Rotation paths and how fast each direction turns (deg/step)
Each turn is a multiple of 5 degrees from 10 to 175, or 0.
Path 1:
[-1.09, +2.54, +3.38, -0.16, -0.33, -0.44, -2.24, -0.69, -0.60, +0.77, -0.69, -2.27, +1.18, +0.85, -0.93]
[+0.18, -0.60, -0.47, +0.47, -1.39, +0.30, -3.30, +3.58, -0.16, +1.99, +0.05, -1.16, +0.86, +1.33, -0.51]
[-0.13, -1.26, +0.91, -2.35, -2.28, -0.94, -2.98, -0.69, -3.07, -0.85, -0.45, +0.64, -0.23, +0.85, -0.21]
[-4.09, -1.37, +0.71, -0.91, -0.16, +0.63, -1.07, +0.57, -1.51, +1.05, -1.16, -2.41, +0.48, -1.41, -0.48]
[-0.49, +0.23, +0.76, +1.16, -1.00, +0.45, -2.67, +2.33, -1.61, +0.12, +0.03, +2.04, +0.17, -3.40, -0.74]
[-2.15, +0.16, +1.35, -1.26, -1.55, +0.33, -2.76, -0.93, +1.32, -2.51, +1.51, +0.08, +2.16, -0.65, -0.84]
[+0.24, +1.38, +3.47, -0.22, -1.47, +2.17, -1.09, +1.76, +0.02, +0.50, -0.21, -2.83, +0.32, -0.97, -0.55]
[+0.27, -0.50, +0.86, +0.47, -2.15, +0.21, -3.12, +2.33, +0.63, -0.47, -2.75, +1.23, +1.47, +1.48, +0.19]
[-1.11, -2.14, +0.75, -3.59, -2.11, +2.56, -1.22, +0.21, -1.09, -0.06, +0.40, +0.27, -0.38, +1.07, -0.03]
[-1.80, -0.56, +1.39, +0.65, -0.96, +2.07, -0.29, -0.37, -2.63, +0.47, -3.30, -0.49, +1.36, -1.75, +0.22]
[-1.26, -0.38, -0.82, -0.89, -0.75, +1.83, -2.21, +1.35, +1.36, +1.30, -0.18, +2.78, +1.66, -2.73, -0.33]
[-0.58, +1.69, +2.62, -0.61, -1.03, +2.71, -1.39, -2.04, -0.84, -0.97, +1.59, +1.23, +1.72, -0.15, -0.99]
[+0.37, +1.20, +0.71, +0.30, -1.22, +2.01, -1.35, +0.40, +1.39, +1.75, -1.20, -2.79, +3.38, -0.34, -0.10]
[+1.63, +1.01, +1.25, -1.62, -1.37, +0.61, -2.93, +1.07, -0.31, +2.31, -1.22, +2.43, +0.21, +1.67, -0.30]
[-2.13, -1.52, -0.29, -1.01, -1.10, +1.91, -1.64, -1.30, -2.18, +0.77, -0.17, -0.63, +1.87, +2.91, -0.33]
[+0.17, -0.30, -0.47, -0.92, -0.95, +1.01, -1.18, +0.02, -2.84, +3.18, -1.46, -0.94, +0.81, -2.88, -0.09]
[-2.88, +1.01, +0.12, -0.09, +0.50, -0.71, -3.13, -0.64, -0.38, +1.19, -0.17, +2.86, +1.69, -0.94, -0.95]
[-0.74, +0.97, +0.67, -0.22, -0.81, +2.10, -2.06, -0.32, -1.13, +0.58, +3.87, -1.51, +1.55, -0.74, -1.42]
[+1.22, +2.07, +1.73, +0.42, -1.42, -1.49, -3.03, -0.15, -0.41, +0.53, -1.65, -2.01, +2.19, -0.68, -0.45]
[-1.23, -0.16, +0.87, -1.96, -0.66, -0.29, -3.42, +2.41, +0.77, +1.89, +0.41, -0.14, -0.39, +2.30, -0.86]
[-0.34, -1.41, +0.92, +0.16, -1.91, +0.74, -2.06, +0.25, -4.46, -0.58, -0.01, -1.04, +0.06, +1.17, -0.39]
[-2.17, -1.66, -0.59, -1.76, -1.22, -0.96, -2.09, +0.52, -0.56, +0.89, -2.09, -1.41, +1.13, -2.85, +0.07]
[-2.66, +0.65, +2.31, -0.25, +0.01, +0.80, -2.28, +1.45, -1.37, +0.28, +0.82, +2.31, -1.01, -1.91, -1.21]
[-1.29, -0.19, +0.51, +1.49, -1.79, +1.40, -2.26, +0.33, -0.06, -2.39, +1.50, -1.32, +2.93, -1.24, -0.66]
[+1.31, +1.32, +2.90, -2.39, -2.19, +0.34, -2.05, +1.06, +1.34, +0.30, -0.86, -1.25, +0.39, -1.85, -0.20]
[-1.94, -0.11, +2.38, +0.37, -0.97, +1.48, -2.29, +1.93, +0.25, -0.26, -1.74, +0.62, +0.54, +3.09, -0.36]
[+0.77, -2.66, -0.60, -1.46, -3.07, +2.88, -1.36, +1.26, -1.75, -0.09, -0.22, -0.62, +0.76, -0.15, +0.39]
[-1.92, -0.39, +1.62, -2.03, -1.01, +0.49, -0.95, -1.43, -1.28, +0.32, -3.56, +1.12, +0.77, -1.89, +0.21]
[-2.99, -0.14, +0.24, +0.39, +0.15, +3.55, -1.12, +1.57, +0.32, +1.64, +0.75, +1.47, +1.17, -1.45, -0.77]
[+1.60, +1.29, +0.86, +0.51, -2.17, +1.99, -2.04, -1.36, -0.90, -1.13, +0.76, +1.24, +2.76, -1.73, -0.46]
[-0.86, +1.60, +1.65, -2.38, -0.77, +1.09, -1.68, -0.74, +2.49, +1.65, -0.93, -1.52, +2.38, +0.42, -0.37]
[+1.00, +1.01, +1.54, +0.82, -1.00, +2.47, -2.02, +1.93, -1.62, +2.49, -0.63, +0.74, +0.22, +2.22, -0.57]
[-0.02, -1.80, -1.88, -1.45, -2.14, +0.43, -2.71, -1.19, -1.50, +0.37, -1.10, +0.18, +2.59, +1.37, +0.32]
[-1.83, +0.25, +1.11, -2.85, -0.05, +0.98, -0.88, -0.99, -2.29, +3.21, -0.73, -0.33, -0.32, -1.55, -0.54]
[-2.35, +0.81, -0.49, +2.71, +0.41, +0.62, -2.67, +0.50, -1.69, +1.36, -0.16, +1.31, +2.28, -1.14, -0.99]
[+0.59, +0.79, -0.20, -1.80, -1.56, +0.15, -3.14, -0.74, +0.11, +0.42, +3.10, -0.07, +1.87, -1.84, -1.05]
Speeds:
[+0.50, -0.21, -0.49, +1.79, -0.15, +0.78, +0.30, +0.76, -0.83, +0.07, -0.04, -0.96, +0.53, -0.27, +0.10] : 130
[-0.26, -0.46, +0.74, -0.37, -0.73, +0.39, -0.84, +0.26, -0.39, +0.47, -0.34, +0.07, +0.99, -0.21, -1.75] : 0
